In the rows, 128 means zero.
Rotation paths and how fast each direction turns (deg/step):
Each turn is a multiple of 5 degrees from 10 to 175, or 0.
Each row of a path follows its step; steps can be skipped.
path 1
step 1: [132 130 129 111 135 139 121 133 134 130 126 118 116 125 130 126 139 126
 138 131 135 133 140 132 121 126 117 130 115 139 126 136 125 128 115 132
 122 140 129 132 135 134 132 127 119 128 134 133 127 118 124 121 121 140
 130 133 134 130 117 123 134 126 130 133 124 126]
step 2: [134 132 125 111 138 121 129 139 138 114 122 126 131 125 132 139 135 126
 129 118 139 127 134 141 125 126 123 126 122 130 137 143 130 120 120 121
 129 132 126 125 124 135 132 136 135 126 118 130 133 127 131 118 125 136
 120 126 132 126 124 141 118 128 133 123 133 128]
step 3: [127 140 130 121 125 144 137 136 130 126 131 130 127 119 123 138 134 127
 134 140 128 127 132 137 124 129 136 137 128 133 131 127 129 126 117 126
 133 133 118 140 129 136 130 118 147 116 124 130 134 121 128 122 131 133
 131 129 130 125 130 142 125 138 139 131 130 128]
step 9: [128 130 134 118 136 143 135 123 132 130 138 121 118 114 138 135 135 132
 137 121 123 135 125 139 109 128 131 139 131 125 126 130 131 129 120 130
 131 130 129 125 135 134 128 132 138 125 119 138 127 125 126 119 127 142
 125 130 134 126 137 136 137 133 135 135 128 127]
step 20: [140 135 128 115 138 135 135 124 133 131 130 125 126 129 132 126 128 116
 136 139 136 123 128 141 125 128 126 130 119 133 127 125 125 129 119 120
 124 134 134 129 134 122 143 131 141 124 125 128 139 120 133 125 117 132
 132 124 136 113 125 138 123 134 131 128 129 115]
step 23: [123 124 130 126 118 125 131 131 150 131 140 143 126 129 125 127 129 129
 131 125 129 134 129 133 123 118 124 134 125 132 122 136 129 132 133 128
 137 123 135 133 131 134 132 130 143 114 117 134 132 131 128 133 110 128
 136 131 127 130 116 137 131 125 131 139 128 125]
step 24: [137 121 115 128 129 131 122 139 135 131 131 129 118 129 121 130 122 122
 133 132 131 132 130 138 138 132 123 132 119 130 119 138 129 122 125 132
 122 122 123 128 132 128 135 124 122 113 132 134 138 122 125 126 123 124
 133 149 124 126 118 132 135 123 134 135 123 113]
step 26: [133 126 122 119 138 141 138 126 133 131 127 137 119 129 129 127 131 134
 139 139 123 132 139 137 118 127 124 125 129 133 123 129 120 125 116 124
 115 131 122 130 128 129 146 131 134 128 127 140 120 126 133 123 125 140
 131 129 133 122 131 134 119 121 136 139 135 125]
Directions:
[125 127 128 126 127 131 131 126 125 128 129 131 129 130 128 129 129 129
 127 128 124 126 128 128 128 127 129 126 131 130 126 130 129 126 128 129
 124 130 126 126 127 127 129 124 130 129 129 127 128 128 127 127 127 126
 127 128 129 129 130 129 127 128 128 128 129 131]
80
[131 130 127 128 130 130 129 126 129 126 130 128 127 129 129 125 128 127
 126 128 126 130 126 130 127 129 128 128 128 132 130 131 130 130 130 128
 129 129 129 130 127 127 127 127 127 129 130 126 131 130 128 128 127 128
 125 128 130 127 126 125 126 131 126 128 126 127]
155
[127 130 126 127 129 127 130 129 127 127 128 125 126 126 127 126 129 130
 127 129 126 126 127 129 127 129 126 128 129 127 130 127 128 127 125 128
 125 131 130 130 127 128 126 129 129 126 128 128 126 129 130 131 128 128
 125 128 130 125 129 131 127 129 128 127 131 126]
60
[126 128 127 129 129 127 130 128 128 129 127 131 128 128 130 128 129 130
 131 127 128 130 129 129 130 128 126 127 128 127 128 126 128 127 128 129
 127 127 126 131 128 126 127 130 127 128 126 130 129 128 130 129 132 126
 129 130 126 126 127 124 124 131 131 130 128 129]
35
path 2
step 1: [125 135 124 123 127 127 139 128 133 125 130 129 126 123 118 129 138 126
 126 135 121 140 133 127 124 123 139 127 133 125 123 129 132 129 124 116
 123 131 132 135 133 134 130 128 121 123 136 138 126 126 140 114 140 121
 119 138 121 123 142 120 126 136 130 131 119 126]
step 2: [132 128 139 121 125 128 118 133 142 136 135 129 122 122 119 127 136 139
 131 133 131 119 118 117 127 131 130 128 130 122 121 123 125 127 127 123
 121 123 135 133 142 127 132 118 127 114 133 115 138 127 130 129 121 122
 131 136 128 124 126 123 126 120 126 122 130 131]
step 4: [134 128 130 131 134 128 114 116 129 125 145 132 134 129 125 125 139 128
 124 131 124 137 146 128 133 132 128 118 136 125 131 133 142 125 134 139
 133 133 129 140 130 131 135 132 130 128 134 127 122 115 134 119 125 121
 130 126 124 127 126 131 131 121 129 123 132 131]
step 5: [129 131 132 139 125 121 121 124 125 117 119 140 130 143 129 120 129 124
 124 124 127 115 126 122 127 130 124 120 129 130 116 129 129 133 133 127
 134 127 134 124 141 120 131 119 124 135 122 125 128 128 123 127 126 112
 132 128 134 118 124 135 131 118 132 130 121 137]
step 10: [139 123 129 124 143 136 127 132 135 119 141 126 116 138 137 127 123 121
 138 118 123 129 132 123 124 131 132 126 130 135 132 120 137 125 131 122
 131 132 131 139 131 128 133 121 136 127 129 128 122 135 125 117 118 134
 125 123 126 121 127 129 138 118 131 123 120 131]
step 13: [116 116 132 128 127 133 127 127 132 134 125 134 131 138 118 131 129 135
 128 134 136 128 114 130 120 133 128 124 130 125 134 132 137 120 122 121
 135 138 131 129 129 133 130 120 135 129 125 133 121 130 128 125 113 134
 121 147 127 126 124 131 130 130 128 127 113 128]
step 20: [135 123 121 129 117 131 137 136 134 130 128 126 125 131 120 117 131 141
 131 118 131 129 122 119 131 136 125 134 135 124 131 129 128 127 134 125
 125 125 128 144 123 133 123 125 119 130 134 120 141 132 137 138 130 132
 130 120 122 121 137 123 133 119 123 126 138 136]
step 24: [120 128 140 128 131 141 122 133 117 127 121 121 137 129 128 124 132 132
 129 130 133 125 133 125 124 118 120 122 124 131 117 137 119 121 136 127
 134 138 122 110 127 135 128 131 135 134 136 132 128 127 131 132 135 137
 122 131 123 127 120 124 140 134 127 131 124 123]
Directions:
[126 129 128 131 128 128 130 128 126 127 127 128 127 127 127 128 126 128
 128 129 130 128 129 130 125 127 127 128 128 128 127 126 127 126 132 128
 126 130 124 129 127 129 127 128 129 126 130 128 131 125 127 131 130 130
 128 127 132 127 127 126 126 130 128 127 130 128]
10
[128 128 127 129 128 125 128 129 127 129 131 131 128 129 131 128 129 128
 128 128 128 125 129 127 126 127 129 129 129 127 127 126 128 129 126 126
 126 133 129 130 128 129 131 128 129 130 127 128 129 128 130 126 128 129
 126 128 128 128 124 129 125 127 128 128 129 129]
10
[129 128 125 130 127 127 125 126 126 125 128 127 128 128 126 131 126 126
 131 127 129 125 127 129 129 128 127 128 128 125 125 129 129 130 126 128
 130 127 127 128 124 127 131 128 128 127 128 129 128 126 125 131 129 128
 127 127 126 130 129 128 128 127 128 128 128 128]
35
[128 126 128 128 127 129 129 128 129 128 127 128 129 128 125 128 128 131
 128 130 128 125 125 129 127 127 133 129 126 126 128 127 126 129 127 129
 124 128 127 129 127 130 127 130 127 129 128 130 127 128 128 127 125 128
 128 129 124 125 130 127 128 127 128 126 130 127]
60
path 3
step 8: [126 135 125 118 136 129 118 123 134 125 129 132 138 122 131 128 131 125
 122 123 127 129 123 128 131 135 131 117 135 132 131 123 120 144 136 124
 129 131 111 134 136 124 118 142 126 118 132 125 128 125 125 125 135 124
 126 119 130 127 138 125 131 132 129 133 134 136]
step 9: [127 125 129 127 139 142 122 127 126 125 122 130 128 132 131 126 133 131
 120 121 124 120 126 116 133 128 130 119 135 135 129 117 115 127 121 127
 119 132 119 126 129 125 131 136 135 124 123 128 137 133 119 126 128 136
 119 118 132 123 123 137 130 138 120 135 120 132]
step 10: [129 136 133 122 131 131 122 126 132 122 122 129 136 129 133 132 134 132
 115 131 117 129 128 120 121 135 131 126 135 115 133 125 116 134 130 129
 120 132 116 129 130 124 135 135 127 118 129 122 121 125 121 127 121 133
 129 121 135 119 123 124 109 127 136 123 129 128]
step 11: [131 127 136 122 126 144 127 123 124 129 128 127 121 127 140 123 122 130
 126 132 130 129 119 110 121 128 128 130 137 132 136 126 120 138 125 139
 121 125 119 128 133 117 127 131 130 126 127 128 130 115 118 123 128 134
 116 119 127 125 125 122 136 128 133 128 133 126]
step 14: [123 133 132 126 128 134 122 130 130 128 134 125 135 131 125 119 132 132
 117 117 130 119 127 119 127 134 126 127 134 134 133 120 119 124 113 135
 123 126 124 125 128 130 118 132 128 127 135 134 134 127 129 125 132 126
 116 115 126 129 134 126 120 139 113 120 120 123]
step 18: [141 133 126 112 138 137 127 128 129 123 128 126 139 122 132 117 127 132
 133 130 123 117 124 130 121 128 124 117 132 123 119 124 118 133 129 129
 121 130 129 129 129 124 128 139 131 128 136 119 132 121 128 130 132 119
 130 114 127 132 125 124 122 123 136 133 132 135]
step 21: [129 125 132 116 136 133 123 124 127 121 128 125 135 122 129 133 125 126
 120 121 116 134 123 117 131 122 135 131 125 137 129 124 121 139 135 140
 121 124 128 131 136 124 124 139 131 127 118 128 136 133 114 128 130 125
 124 114 131 126 129 120 127 129 129 120 124 128]
step 27: [127 135 124 123 137 133 133 133 141 135 126 128 133 117 124 136 132 137
 115 129 128 117 125 126 134 134 131 121 130 133 132 128 121 136 119 136
 122 134 128 125 135 121 123 130 131 116 133 131 131 134 121 130 122 123
 121 122 132 129 128 134 123 136 118 138 136 123]
Directions:
[130 128 129 125 127 126 129 129 128 132 130 126 126 127 125 132 125 129
 126 125 128 126 125 129 128 127 126 128 127 129 128 126 129 129 130 129
 128 128 131 129 127 126 129 128 130 128 129 132 127 129 128 130 126 126
 130 127 128 129 127 129 127 126 129 129 127 129]
10
[131 127 128 129 128 128 131 128 128 127 129 129 128 131 128 130 125 128
 124 126 127 129 129 127 128 128 130 128 126 124 127 130 129 131 124 129
 126 130 129 126 131 125 128 126 127 130 127 128 130 129 126 128 129 129
 129 130 130 127 127 126 128 128 128 128 130 126]
65
[126 131 127 126 130 129 128 130 128 126 125 129 128 125 128 129 130 127
 125 130 127 129 129 130 128 128 128 127 123 129 129 127 132 126 127 128
 126 127 129 126 129 129 129 130 127 128 127 128 126 128 126 129 125 126
 126 129 127 128 126 128 126 126 131 128 129 127]
125
[129 129 127 129 129 124 132 122 128 126 125 129 128 128 132 126 127 128
 128 127 128 128 128 128 128 128 128 126 126 127 129 127 127 129 130 129
 131 127 128 126 127 127 126 129 128 127 130 130 127 126 127 128 129 128
 130 128 127 129 127 126 128 126 129 130 128 129]
145
[130 128 128 130 128 126 129 126 130 131 126 129 129 129 131 131 132 128
 130 129 127 126 128 127 127 128 128 129 127 129 130 127 129 129 126 128
 128 129 129 127 128 129 131 128 128 127 129 128 127 131 132 126 126 127
 127 129 131 126 129 127 126 128 124 128 129 129]
145
path 4
step 0: [131 126 120 129 125 128 134 136 122 139 122 119 132 123 131 120 130 133
 121 141 136 125 131 125 116 127 132 138 130 120 124 130 134 126 129 135
 140 131 123 127 131 136 126 125 117 128 132 123 120 133 135 124 120 121
 136 148 122 127 124 132 131 145 124 128 131 134]
step 5: [123 139 132 146 132 133 125 129 115 125 129 116 128 129 129 126 131 131
 128 129 126 121 136 118 127 123 133 126 140 135 125 129 128 121 126 137
 120 134 126 130 121 139 124 131 127 143 130 121 134 141 131 129 132 126
 144 120 118 130 125 120 126 128 137 136 128 126]
step 7: [128 139 132 136 118 115 124 143 130 128 133 130 131 128 127 130 120 139
 125 137 129 124 129 129 125 136 127 133 125 127 132 135 135 122 126 135
 128 129 124 126 119 140 124 130 122 134 130 131 135 126 129 132 129 121
 130 131 110 127 109 126 136 140 132 139 129 128]
step 14: [130 130 119 141 123 132 125 127 120 131 109 116 124 126 124 123 130 133
 123 142 130 127 124 136 122 126 132 128 136 125 126 136 137 120 128 142
 120 115 126 130 122 132 137 132 126 121 132 124 123 129 124 137 131 125
 130 130 121 130 122 131 139 138 128 133 118 125]
step 15: [125 136 125 135 119 133 130 141 135 133 113 123 130 127 133 131 122 141
 124 132 128 126 132 127 119 136 133 136 125 134 119 121 131 124 126 141
 130 139 127 124 113 134 118 128 119 134 135 122 138 121 130 132 134 129
 132 127 124 128 124 124 126 141 126 137 122 122]
step 17: [131 135 131 130 125 118 128 125 129 134 127 123 135 129 128 119 136 133
 120 126 136 125 132 124 112 133 129 130 131 139 127 138 123 128 134 128
 134 123 135 134 129 147 114 126 119 125 129 131 128 124 130 130 133 125
 148 127 114 130 128 125 119 139 132 126 129 120]
step 24: [128 138 133 142 123 125 120 131 136 137 127 115 134 135 125 125 133 133
 131 137 126 126 131 119 126 123 126 125 136 130 122 137 120 129 132 134
 117 125 122 118 109 137 123 129 131 126 130 117 123 134 127 134 135 128
 139 134 122 129 116 123 120 124 132 130 133 129]
step 26: [127 135 125 132 120 114 118 143 122 133 133 131 133 125 124 125 129 126
 132 132 138 128 138 125 113 133 127 125 127 124 125 129 138 127 137 140
 108 129 120 132 134 134 123 129 124 133 131 124 129 134 127 143 135 125
 130 130 122 130 124 127 132 139 127 134 133 132]
Directions:
[130 127 130 129 128 130 131 129 126 128 129 129 130 130 129 128 128 128
 128 127 130 128 127 128 129 126 128 128 130 128 129 127 130 126 127 129
 128 128 128 131 128 126 129 127 128 127 128 130 128 130 130 129 129 128
 127 131 123 131 127 131 132 127 129 128 131 126]
155
[130 127 127 125 125 126 127 128 127 129 128 133 125 126 130 127 126 127
 128 132 128 130 129 129 127 127 128 129 128 126 127 129 131 129 128 129
 127 129 130 129 128 127 128 127 130 128 130 129 128 125 128 128 128 129
 128 126 125 129 127 127 130 130 126 130 126 129]
95
[129 126 126 127 129 130 127 126 129 129 126 125 126 125 127 128 126 129
 128 126 130 127 126 127 126 127 129 125 130 125 126 129 129 130 128 125
 128 129 127 126 131 130 129 130 130 125 128 127 126 128 128 132 127 128
 127 131 128 129 126 129 130 127 127 129 128 130]
175
[127 130 128 127 126 130 127 129 129 130 127 126 127 128 128 123 127 125
 129 130 127 130 128 128 129 127 128 129 131 129 127 125 128 125 130 129
 130 127 125 129 128 125 127 128 129 127 128 129 126 129 128 126 128 127
 127 127 131 128 125 130 126 125 126 128 127 128]
35
path 5
step 0: [143 121 120 125 128 142 125 122 126 129 129 130 122 126 117 142 128 147
 124 130 129 127 121 125 131 137 118 123 132 132 125 122 138 124 127 132
 130 127 135 117 135 130 128 132 124 121 119 129 132 120 123 123 127 133
 123 119 123 122 128 122 127 121 136 128 131 129]
step 8: [121 122 121 126 140 124 126 131 118 128 121 129 130 135 132 133 128 125
 125 127 133 122 116 131 140 133 126 128 125 123 137 129 126 134 128 132
 131 135 130 137 134 122 130 122 134 126 124 121 121 136 121 124 142 124
 125 132 137 122 125 144 131 122 118 112 126 123]
step 11: [135 133 121 125 128 134 125 139 128 132 124 142 129 136 117 124 124 129
 121 120 129 130 126 129 133 120 127 132 118 128 125 116 119 123 124 135
 119 126 135 121 117 116 121 126 132 128 114 118 130 128 127 131 134 126
 128 129 118 137 126 130 133 116 126 122 123 131]
step 13: [128 119 122 132 120 131 118 123 123 131 119 127 129 130 125 121 122 123
 135 135 125 127 136 131 139 125 125 130 143 122 123 120 131 133 127 134
 122 123 134 125 135 130 126 131 146 125 134 122 119 120 128 125 132 136
 128 120 128 137 121 135 131 115 125 130 134 122]
step 18: [137 123 116 131 123 123 132 124 128 119 120 134 128 124 124 129 130 139
 136 119 129 132 116 130 129 115 124 128 140 133 129 134 139 125 133 143
 129 121 126 134 132 132 129 127 133 124 125 124 131 120 125 132 130 125
 137 142 119 124 114 127 122 126 129 128 125 127]
step 20: [135 129 128 128 129 128 113 137 132 124 118 130 135 130 131 134 133 136
 134 119 134 126 117 120 134 133 119 131 133 121 129 131 121 141 118 129
 140 124 128 127 134 121 139 130 129 131 125 120 124 130 130 114 134 115
 128 131 123 131 131 137 136 132 133 128 126 122]
step 22: [139 125 120 119 128 126 140 122 126 133 134 131 133 136 134 129 128 139
 143 129 136 121 127 129 133 125 129 125 124 128 128 128 128 123 124 128
 114 132 123 125 150 124 127 133 124 127 128 112 131 130 133 124 133 131
 134 133 130 138 124 129 136 128 126 132 121 128]
step 25: [131 116 123 123 135 128 128 130 128 145 123 129 130 136 131 123 127 123
 131 122 122 129 121 120 128 133 127 126 129 121 130 126 134 135 126 130
 128 131 140 123 130 133 127 139 139 122 119 116 130 123 120 126 138 132
 138 121 132 126 130 127 121 119 143 136 133 130]
Directions:
[129 131 124 129 127 126 128 128 130 127 126 126 127 127 125 127 128 127
 128 128 130 127 126 127 129 125 130 127 127 130 129 132 127 129 128 130
 127 130 128 129 131 127 131 128 125 128 130 126 129 127 131 127 128 127
 129 128 126 128 127 129 130 131 127 128 129 127]
175
[129 128 129 127 128 123 126 127 127 128 126 126 129 128 127 124 129 129
 128 127 128 126 127 128 129 127 130 126 127 125 128 124 132 128 127 128
 130 130 129 128 129 130 127 128 129 130 128 132 128 129 129 127 128 127
 128 129 126 126 129 127 128 127 128 127 128 126]
70
[125 128 127 128 126 129 125 129 126 129 127 127 128 130 129 127 129 129
 133 128 126 125 127 130 125 129 128 127 129 127 129 127 127 128 131 128
 128 128 127 128 128 128 129 129 129 128 127 125 127 129 130 128 131 125
 127 130 129 129 126 128 130 127 124 131 127 128]
155
[129 126 130 129 129 126 128 131 130 126 128 128 130 126 130 126 127 128
 129 131 128 129 128 126 127 127 127 127 127 126 130 130 127 128 127 126
 127 129 129 126 126 128 131 129 125 129 126 130 126 126 125 127 133 127
 127 127 128 128 128 130 128 128 128 131 129 128]
65
[128 126 127 129 127 125 127 128 130 126 128 129 129 128 129 128 124 127
 129 129 127 129 129 130 130 128 128 127 128 131 130 127 127 129 131 128
 126 128 127 133 129 130 126 127 131 125 129 129 125 128 126 126 126 127
 129 131 129 127 130 128 128 127 126 128 130 126]
70
path 6
step 11: [121 134 122 125 130 122 133 131 123 120 125 130 127 127 119 135 125 139
 121 129 127 132 130 125 136 130 123 129 128 132 115 134 126 130 120 120
 116 133 136 134 129 145 128 134 122 132 120 124 131 131 134 135 130 116
 120 119 131 122 127 116 119 123 129 133 139 136]
step 12: [130 130 121 142 126 133 134 124 124 123 128 131 135 121 135 135 126 133
 119 134 129 121 125 129 136 123 129 133 131 109 121 136 121 132 126 124
 134 130 126 128 125 133 128 119 121 125 125 135 122 118 121 135 119 132
 123 123 130 118 119 128 120 132 120 127 141 121]
step 18: [125 126 119 130 138 134 133 128 118 126 120 142 132 119 136 131 137 133
 133 123 133 126 127 124 130 120 138 124 136 123 125 127 125 128 121 121
 127 121 129 130 135 130 133 115 125 125 124 131 129 123 119 130 114 134
 117 120 130 121 124 132 126 130 126 133 130 113]
step 20: [124 122 128 124 136 125 139 136 140 122 120 127 122 132 125 123 130 136
 126 125 128 133 129 123 132 124 136 125 136 121 131 142 121 131 122 133
 127 124 128 133 119 128 127 129 112 127 119 125 130 134 129 130 132 120
 117 134 139 140 133 128 135 125 125 125 117 118]
step 21: [128 116 125 129 128 125 129 126 131 119 128 137 125 131 122 118 135 132
 135 124 123 122 120 121 114 136 127 122 136 119 131 125 134 121 124 128
 130 133 128 139 124 135 132 107 128 125 121 126 129 124 129 131 123 133
 114 134 132 129 122 134 124 135 120 128 126 136]
step 24: [127 125 116 122 135 127 132 135 124 119 125 143 122 125 136 131 121 132
 131 132 131 132 129 123 123 128 123 130 133 122 132 140 132 123 118 119
 131 135 128 139 137 123 130 122 128 122 122 122 133 117 118 127 117 136
 125 119 123 120 119 123 121 133 128 122 132 121]
step 25: [118 130 118 140 131 125 134 127 126 128 130 127 127 116 128 129 121 133
 131 132 129 135 131 129 131 121 132 118 118 126 139 129 137 130 125 137
 125 134 120 126 115 125 114 133 129 136 132 117 134 119 130 130 123 128
 122 124 135 126 117 123 119 136 126 119 123 125]
step 27: [126 130 117 124 126 120 127 139 126 124 123 131 124 131 119 114 130 119
 129 135 121 120 127 128 121 123 131 127 134 120 132 125 131 129 120 136
 127 132 127 137 126 123 140 117 133 123 123 119 130 132 131 131 127 137
 114 133 127 117 122 126 125 142 135 127 124 136]
Directions:
[127 129 128 129 129 129 127 125 128 129 125 126 128 129 125 130 130 126
 123 127 130 125 129 127 124 129 129 128 127 130 128 127 130 128 127 127
 129 129 127 127 129 126 124 131 128 125 129 127 129 126 129 128 128 128
 129 128 131 128 126 128 128 129 128 128 126 128]
120
[129 126 130 128 128 129 130 129 131 128 127 127 125 130 128 129 128 129
 127 130 126 128 129 127 130 127 132 132 125 130 128 126 127 127 128 127
 127 126 129 131 127 129 127 129 128 127 125 128 128 132 129 128 128 128
 129 127 129 127 130 126 125 125 125 128 127 127]
120
[125 130 124 126 128 129 128 130 127 131 129 129 128 130 128 129 128 128
 126 128 127 129 127 128 127 126 130 126 125 130 126 129 126 127 129 126
 127 128 129 129 129 126 130 127 129 126 127 127 128 130 129 125 126 128
 130 127 127 131 128 129 131 130 129 129 128 127]
80
[128 126 127 127 126 129 127 129 126 129 130 129 130 129 124 128 129 128
 126 125 125 128 130 129 129 130 127 127 127 131 129 128 129 128 129 130
 127 127 129 130 126 129 128 128 132 129 127 124 125 125 126 129 129 128
 127 127 130 129 127 129 125 126 128 129 127 130]
175
